One turn sends every row of this set to another row. A few are shown first. Where does it send the rows asked after them?
fopu: [ -7  24 -27  -6 -28  22   2   2  10  35  23   9 -23  17  25]
firat: [ -8  37 -24  -4 -21  16  -7   0  15  14  17  19 -26  13  27]
Ful: [-22  27 -38   2 -27  19 -14  -9  10  15  21  -9 -30   8   6]
padiv: [-23  26  13   9   1  -5 -19 -26  -2  20 -21 -57  14  28  -9]
tekod: [-15  33  20  -1   2 -15 -15 -16   5   9 -28 -40  16  33   5]
fakin: [-24  24  16  21   7  12 -19 -35 -13  39 -12 -59  12  24 -12]
lesev: [  3  10  41  22  27  44 -11 -30 -15  37  -2 -45   1  -4  -9]
Vesev: [ -5  37 -17  12 -12  38  -7 -10   3  38  30  24 -27  10  28]
sog: [  8   8  34  20  18  49  -9 -47 -16  25  -7 -14   4 -13 -22]
madol: [ 13  16  31  -9   6   9  -7 -26   8 -18 -30  -3   9  -3  -9]
kode: [ -2   3  18   5   3  24 -14 -40  -4  -4 -20 -34   4 -11 -33]
Lezov: [-11  32 -22  18 -13  44  -9 -16  -2  45  33  11 -28   7  18]
bosik: [ 13  22  43 -10  17   2  -6  -5  11  -8 -27 -24   7   8  11]
fav: [ 18  16  44  17  21  47  -5 -42 -13  25  -9   5   7 -10  -8]
leguk: [ 14  19  53  20  33  45  -5 -25 -13  40  -4 -23   4  -1   7]
pipu: [ -5  36  39  28  22  29 -11 -33 -18  59  -5 -23  15  26  12]
Vit: [ 21  27  54  -2  26  15  -2  -7   5   8 -21  -8   8   8  22]
lafe: [-10  21 -27   3 -25  34   1  -6   3  48  30   3 -25  14  20]
Tuda: [  3   8  22  -5   2  11 -11 -31   5 -17 -28 -23   6  -6 -23]
ror: [  1  14  32  -7  11   2 -11  -9   9 -10 -26 -46   4   5  -5]
lut: [  0   3  24  16  10  39 -13 -46 -12  13 -12 -30   3 -13 -33]
Luri: [-16  32 -33  -3 -25  13 -11  -2  15   9  16   4 -28  11  16]
fil: [ -6  25 -24  -3 -26  27   3   0   7  41  26  12 -23  16  27]
Givi: [-11  22 -31  -7 -31  20   1   1  11  32  23   2 -23  16  21]
vuzo: [ -5   6  30  15  18  31 -14 -28 -10  22  -9 -61   0  -4 -19]
fet: [ -7  24 -25   1 -25  32   2  -3   4  46  29  10 -24  15  25]
tinuk: [-14  19 -34  -5 -31  22  -1  -1   8  35  24  -4 -24  15  16]
lamek: [-23  25 -37  11 -23  31 -14 -15   3  28  27 -12 -31   6   3]
fazas: [-19  27 -30  17 -18  41 -12 -18  -2  40  33  -4 -31   5   8]
Pumod: [-14  19 -33  -1 -30  27  -2  -4   5  40  27  -6 -25  13  14]
Bal: [ -6   7  26   3  12  14 -14 -19   0   2 -19 -62   2   0 -17]
rize: [  3  43  46  19  22  18  -7 -24 -10  49 -11  -6  18  31  26]
mefe: [ 21  25  58  10  32  33  -2 -15  -5  27 -11  -7   7   4  19]
Peven: [ -4  39 -18   3 -15  27  -6  -3  10  26  23  27 -26  13  31]
bekot: [-13  19 -31   2 -28  32   0  -6   3  46  30  -3 -25  13  15]
senab: [ 21  21  42  -4  14  19  -3 -26   4  -6 -26  13  10  -3   2]
mopit: [ 23  21  47   7  20  34  -2 -33  -4  12 -18  17   9  -6   2]
kesu: [  4  44  42   6  16   1  -7 -16   0  30 -21  -4  20  34  29]
sapa: [ -3  40  32  -2   8 -13 -10 -12   6  13 -28 -18  19  35  20]
Sanu: [-16  28  27  29  15  26 -16 -38 -19  55  -5 -45  13  23  -4]

fakin -> sapa
Luri -> Vesev
Now find these:
senab -> sog
fet -> Pumod
vuzo -> bosik

One turn sends every row of this set to another row. A few are shown first. Where does it send the rows asked after them?
dos: [-21   2 -29  18 -12  33 -26  23 -17 -24   7 -26  13  23  -1  18 -36  30
   4 -16  16   7 -23  20 -20  -7 -29  31]
bikub: [  9   4 -11 -15  21  -2  20  30 -27 -49   6 -25  18  -5  17  23   6   6
 -36  52  20 -26   9   3 -17   5  -3   3]
Tibig: [-11 -16   1  16 -28  24   6  27 -12 -55 -30  -1  11  -5  18  26 -20  21
  -8 -11  14 -19   2   2 -31   3 -36   6]
vegu: [-26 -11 -23  -2   7 -12  11  20 -18 -23  -3 -54  28   9  15  16 -19  43
 -24  31  -1   8 -31   6 -30   0 -19   4]
goman: [  1  13 -47  -5  -1  -5  -7   3   5 -11  34  -1 -31  11  -5 -12  19 -26
  -1 -12  20   0  11   3   9 -48  -4   8]
sezal: [  1   0 -16 -12  24   1  17  32 -40 -37   9 -36  31  11  14  34  -8  19
 -22  41  13 -13   1  11 -12  19 -14  23]
temaz: [-35  -8 -28 -16  13 -14  12  13   4  -1   9 -57  16  22  15  12  -6  30
 -36  24   2   6 -37  -2 -20  -9  -7  11]
gutum: [-45  -7  34  26  -7 -13  12  25 -20 -19   3   4 -17  -8 -32   1 -19  28
   8  -9   9 -16 -30   9  -6  15 -20   2]
Nozin: [-25  -8 -18  22 -23 -21 -12 -10 -17 -16 -14 -23   5  52   5  11  -9  31
  13  24  -6  18 -21  13 -45  14  -3 -20]
nonis: [-19  -4 -23  23  -6 -33  18 -12   5  33  -2 -10   3  36  -1  -5  11   3
 -31 -12 -13  23   9  14   9 -25  13  16]
Nuz: [-34 -16 -40  -1 -20 -19   9  -1  12   7   3 -18 -18  22   6   0   3   7
   8 -41  -6  21 -11  -7  -1 -31 -30  12]
ran: [-14 -21  -5  39 -20 -35  31  -2 -21   2 -33  -1  22  18   7   9  -3  22
 -18  -9 -24  20  22  18  -5  -3 -11   9]
lukop: [-19 -16 -10 -12  11  -9  27  28 -27 -29 -11 -42  32  11  22  34 -11  33
 -24  28   1  -6 -11   0 -20  20 -24  16]
rumo: [  3   7 -16 -29  27  -4  21  23  -5 -26  17 -28   6   8  17  19  19  -8
 -48  44  23 -28   3  -5  -7  -5   9  10]
novan: [-22   0 -24  17 -28  20 -20  10  24 -30  -5 -16 -12  -1   8 -11 -15  17
 -25  -5  20  -6 -29   2 -37 -44 -10 -12]
zigu: [-41 -19 -11  -4 -21  17   7  13  26  -2 -16 -19  -2  28  18  22 -10  16
 -20 -36   8  -7 -25 -11 -15  -8 -25  25]
Dabeg: [ 14   3   0  10  -8 -10   2   3 -32 -47 -10   9  -2  35   9  24  16  -7
   3  44  15 -20  25  10 -31  26   9 -19]
relub: [-21 -18  -1   8 -17 -19  12  -1 -24 -18 -26 -11   9  57  15  36   2  20
  13  14  -7   3   0   3 -31  41 -11  -3]
fota: [  5  -6 -27   2  -4   0  11  22 -43 -33   7   4   2  12   2  28   0  -7
  28 -23   7   1  33  11  13   5 -40  33]
tisa: [ 22   5 -28  10  -8   0   4  20 -36 -54  11  15 -11 -11   0   7   8 -17
  16  -1  19 -10  40  12   1 -19 -24   4]
gobo: [  7  10  -7 -11   5 -10   4  -3 -10 -18   8   7 -15  56   8  24  34 -26
  -9  33  20 -23  21   1 -13  20  24  -4]
Zazuz: [ 15   0  -4  20   1 -23  33   2 -19  -3  -9  18   6  18   4  11  24 -20
 -32   5  -1  -8  50  15  17  -7  13  16]
Paza: [ 16  19 -20  13  -5  40 -23  27 -18 -56  15   3  -3  -3   0   9 -11  -5
 -14  13  39 -26  10  17 -18 -20  -7  10]
kesek: [-22   9  32  23   8  -2   5  30 -34 -30  21  15 -19 -10 -38   3 -11   9
   8   4  24 -28 -11  16   4  16  -9   9]
Gogas: [-29  14  25   9  13  -4   4  22  -6  -9  33  12 -35   1 -38  -7   2  -5
  -7   0  29 -31 -20   7  12   0   8  10]
fali: [  2  20 -24   3  -1 -11 -20 -12  -2 -17  20  -6 -20  50  -2  -1  23 -14
  -9  43  21  -8   0  10 -28  -8  31 -22]
Muta: [-50   1  21  22   0 -11   0  20 -12  -2  20  -5 -22   4 -39  -6 -19  26
   7 -11  12  -8 -42  11   0   5 -11   9]
bori: [-36  -2  36  17   6  -6  15  30 -28 -15  12  10 -15   2 -33  13 -13  16
  10 -11  15 -22 -18  10   8  27 -18  20]
nomif: [ -1   0 -16  33 -14 -35  17 -12   5   3  -9   5  -5   7   1 -20  17  -4
 -41  10  -5   8  21  13  -6 -41  20 -13]
fak: [ -5  -1  -3 -10 -14  24   9  18  26 -33  -8  10 -19   2  20  13  15 -19
 -39  -7  31 -40   8 -14 -14 -21  -3   4]
sinaf: [-53  -2  28  13  -1 -16  11  15   6   3  15   2 -32   2 -31  -9  -5  14
  -7 -13  14 -18 -38  -2   1  -1  -4   4]
toki: [-12  -3 -28  47 -15 -31   2  -9 -20  10  -7 -15  16  21  -8 -12 -12  27
 -15   1 -17  35   4  32  -8 -27   2   4]
rovi: [  3   4 -11  11  -1  -5  -7   5 -46 -29   0  -8  12  57   1  35   0   8
  21  30   8  -1  13  21 -21  41  -2   7]
fuz: [ 15  19 -26  28   7 -18   2  -5 -18   5  18   5   1  21 -11 -11  15 -16
 -29  15   6   7  32  30  12 -30  26  12]
mar: [-32  -2 -24   2 -10 -22 -10 -16   7  13   4 -27 -10  72   4  11   8  12
   0  14  -1  14 -25   3 -27   7  12  -5]
Pul: [-37   9  25  19   1 -12   1  17   2 -12  24   8 -37 -10 -37 -19  -2   7
  -9   2  23 -23 -33   5  -3 -13   4  -8]
Bir: [-15  17 -33  -9   3  33 -22  13  21  -4  30 -16 -16  30   1   5   0 -10
 -26 -12  33 -14 -17   4  -4 -31   4  30]
dig: [-17  -5 -40   6 -24 -18   0  -3  18 -15   7  -7 -29  -2   3 -21  11  -5
  -4 -18   6   9  -5  -6 -12 -56 -15 -16]
tov: [-25  -4 -23 -18  10 -17  15  11  17 -11   6 -45   4   7  19   1   7  18
 -50  35   9  -7 -29 -10 -25 -24   4  -8]
Rone: [-22 -12 -44  19 -22 -12  -5   8 -22 -17   4 -20   0  11  -2   1 -19  24
  28 -29  -6  30  -8  13 -10 -23 -42  11]
supap: [ 11   0 -24 -11  -6  -7  17  12  -2 -30  11  18 -27   0   8   6  30 -36
  -4 -12  19 -20  36  -8  10 -29 -13   5]
ner: [-24   6  39  12   6  -6  16  26 -14 -25  16  22 -29 -12 -31   0   3  -3
  -6   2  26 -39  -8   3   6  10  -2   3]
Loba: [ 21   2  -9  44  -8 -21  17   6 -44 -26 -13  14  20   2  -3   4   2   3
 -15  18  -4   5  45  32  -1  -7   3   3]
gasa: [ -4   0  -8  -9   2  37   3  31 -16 -28   3  -1   6  28  12  42  -6  -7
  -9 -19  27 -27  14   4   4  16 -22  47]
selu: [ -6  12 -29 -20  24  -7   5  15   3 -19  26 -39   3   7  11   1  10   3
 -49  48  22 -14 -17   0 -17 -25  15  -1]
Nuba: [-21  -2 -14   1 -16 -26  -2 -17  21  -5  -6  -9 -22  49  11  -1  24  -3
 -17  26   7  -4 -13  -7 -36  -7  22 -31]
mebo: [-12 -25 -21  14 -26 -13  20  17 -29 -35 -19  -1   3   0  10  19  -8  16
  25 -29  -7  10  16   2  -8  -3 -51  10]
rivat: [  3  -2 -16  35   0 -19  17   6 -45   3  -6  -2  27  32  -4  19  -5  11
  -6  -4 -12  19  33  33  13   8  -5  34]

lukop -> tov
toki -> fuz
Gogas -> bori
Now find these:
mebo -> dig
fak -> Tibig
fali -> rovi

